In the data rows, 128 means zero.
Here are some points:
[128 147 113 132 101 136  87  75 173 188 143 132 136 114 173 154]
[ 67 148 108 110 202 119 220 255   0   1 142 132 206 199  51  29]
[216  37 175  68 172 108 175 164  96 127  84 113  60 127 101 161]
[ 89  93 134 158 155 118 129 204 107  65 113 163 137 187  57 103]
[148 119 124  73 112 150 151  79 118 129 129  71  60 113 149 175]
[255  57 207 147 105  95 116  72 174 167  72 138  74  51 103 152]
[178  92 156 104 167 103 172 169  95 116 100 121 120 114 110 117]
[ 93 199 102 164  72 148  64  87 171 185 188 152 203 127 170 102]
[ 87 135 105 142  73 163  48  62 205 189 158 146 111 160 164 180]
[ 61 175  87 164  41 175  13  29 227 215 186 158 144 157 182 167]
[ 97  95 109 102 196 122 174 176  92  99  93 116 106 157 118 146]
[ 48 102  91  79 220 130 211 255  21  16 112 121 138 232  73  95]
[ 64 116  90 113 203 118 177 202  86  76 100 121 133 169 119 121]
[ 93 213 111 180  58 146  58  72 177 171 192 158 207 116 161  95]
[127  87 132  97 189 114 179 187  84  87  93 114 105 145 105 132]
[245  67 195 133 112 102 133  67 162 159  72 113  57  54 121 168]
[181  65 165  78 149 122 182 172  77  82 101 107  63 145  80 139]
[ 82 153 110 121 140 138 159 200  68  73 154 132 169 171  95  83]
[198 141 162 120 108 115 165  79 116 108 113  83  93  49 131 126]
[ 90 114 117 112 151 136 153 202  72  64 131 127 125 187  82 105]
[  7 130  77 105 198 142 186 255  38  11 135 128 152 249  72  88]
[ 98 146 117 178 115 125  74 117 179 170 139 174 182 132 141 114]
[135  35 123  69 190 118 146 160 128 155  82 128  59 179 131 196]
[145 157 127 121  88 145 115  70 142 150 153 103 110 100 151 145]
[159  84 136  92 194 101 195 163  88 102  77 104  94 112 118 143]
[ 95 183 108 155  57 157  67  53 178 163 175 131 147 122 158 137]
[125 152 115 143  93 138  83  65 176 184 146 131 135 113 167 151]
[157 173 139 173  64 131  61  64 191 198 170 160 178  86 153 114]
[139 111 132 129 193  94 173 159 106 111  86 116 131 107 132 123]
[ 94 131 112 112 180 118 181 191  69  69 120 113 142 151 111 105]
[ 93 120 126 107 167 132 194 226  39  22 122 116 130 180  55  86]
[181 128 149 122 115 114 132  81 143 158 120 112 118  73 153 141]
[161  73 150  81 188 106 196 191  74  85  83 110  93 140  96 129]
Here are 12 more points, each followed by its number:
[ 60 155  97 152  70 170  47  93 181 173 179 163 146 177 148 140] 0
[168  81 151 106 149 117 154 124 126 121  93 108  72 115 114 160] 1
[ 99 145 119 159  67 155  41  68 204 199 165 167 146 149 151 147] 2
[ 96 134 115 156  66 161  52  64 194 163 150 151 108 152 139 166] 3
[ 88 135 103  74 156 144 177 188  62  84 146 101 131 175 118 117] 4
[ 94 164 112 126 142 132 168 171  76  65 142 109 155 136 119  88] 5
[121 110 119  87 177 122 180 207  68  97 127 118 136 167 112 112] 6
[123 174 123 183  73 135  59  58 193 182 154 153 165  95 164 122] 7
[188 132 142  94 102 130 128  57 150 179 128 101  97  75 171 163] 8
[156 170 138 169  54 139  56  47 199 200 163 149 161  85 162 127] 9
[206 104 170 112  93 124 141  83 129 130 120  99  76  76 121 145] 10
[ 60 101  99  95 217 124 202 255  37  36 117 132 153 219  71  87] 11
Which of these numbered points is nearest to each point below, looking only along the 6 directions in which the first points spread most? Its number follows each.
[ 75 173 100 191  38 161   8  37 233 217 183 176 165 144 171 150] > 2
[ 88 166 105 156  90 147  71 124 156 172 181 165 191 160 149 106] > 0
[109 155 118 149  52 159  58  35 196 180 159 133 107 127 163 169] > 3
[175  75 146  96 166 108 154 147 123 139  92 122  94 119 132 154] > 1
[105 173 118 183  79 136  55  69 194 189 154 160 172 107 159 120] > 7
[126 118 119 128 102 140  86  76 179 176 128 127 101 132 162 172] > 3
[ 65  92 107  85 246 112 225 255   0  15 113 141 174 235  54  60] > 11
[ 46 133  98 111 210 116 215 255  21   1 119 117 165 195  68  68] > 11
[163 134 152 166  64 134  55  48 204 206 142 154 127  97 153 146] > 9
[ 57 136  96 113 170 137 183 164  79  26 101  87  90 152 105 134] > 4
[150 163 140 164  35 152  51  37 198 194 171 146 141 101 150 137] > 9
[244  76 209 150  94 108 121  71 160 144  85 129  67  57  93 140] > 10
[ 72 157 100 134 164 119 171 169  88  62 120 114 149 136 117 100] > 5
[114 170 114 155  52 158  37  57 204 220 187 162 162 131 172 138] > 2
[127 110 130  95 194 107 197 208  61  73 109 116 136 146  99 102] > 6
[ 44 194 103 167  89 154 129 127 104  39 157 110 146 144  95  82] > 5
[186 119 128  63 120 133 138  62 143 190 127  79  80  84 185 182] > 8
[ 70  95 110 102 221 115 210 255  19  22 110 135 149 217  57  79] > 11
[115 112 119 110 189 107 164 230  74 110 130 156 188 169 109  85] > 6
[166 151 136 117  92 136 126  64 142 156 142  99 114  78 163 138] > 8
[255  96 203 122  82 113 138  77 132 153 113 113  90  51 112 131] > 10
[ 48 100  89 101 228 114 186 255  48  48 106 144 157 221  84  95] > 11
[119 175 118 169  73 141  64  67 183 184 164 151 163 109 160 128] > 7
[167  80 136 101 190 102 183 136 113 110  60  96  65  94 130 165] > 1
[120 124 131 146 117 130 102 104 158 147 120 142 118 119 131 144] > 3
[ 77 109  92 112 222 108 187 190  92  76  84 113 125 147 135 133] > 6
[ 26 191  96 167  99 155 122 161 102  44 167 132 163 176  89  84] > 5
[178 169 147 156  82 122  74  83 172 219 172 166 205  81 168  98] > 9
[101 177 102 147 101 137  92  65 172 167 149 124 146 110 178 140] > 7
[ 96 131 115 157 104 142  72 107 173 163 143 159 138 155 135 142] > 3
[145  92 126  80 169 119 169 132 113 130 100  97  76 118 148 168] > 1
[202 113 183 150  78 120 123  43 158 115  97  99  53  51 105 147] > 10
[ 60 104  91  64 231 119 231 255   8  12 108 106 132 207  83  95] > 11
[193  58 152  87 181  95 165 144 121 148  74 119  86 106 128 163] > 1
[ 77 206  83 161  17 187   5   0 246 241 202 133 138 121 218 180] > 2
[ 87 147 118 137 144 133 158 191  72  60 145 128 162 167  88  79] > 5
[104 131 108 137 102 145  58  69 202 211 147 151 128 136 182 176] > 2
[ 87 161 110 147  69 158  62  93 169 164 180 150 150 158 145 131] > 0
[197   9 153  67 195  98 171 153 124 148  53 112  33 132 127 201] > 1
[ 94 194 107 182  57 151  45  50 200 185 174 150 167 112 165 125] > 7
[159 125 123  75 116 140 133  84 133 167 135  91  90 106 169 170] > 8
[ 81 152  97 148  91 154  63  89 182 186 168 151 141 161 165 154] > 0
[119 115 130 136  88 153  75 107 166 170 158 158 124 161 124 144] > 3
[ 72 150  97 118 153 131 152 162  91  90 136 117 142 160 127 113] > 5
[ 92 166 118 202  49 152  31  43 224 181 155 167 147 117 149 140] > 2
[247  77 212 148  63 118 111  41 170 143  90 115  34  52  96 159] > 10
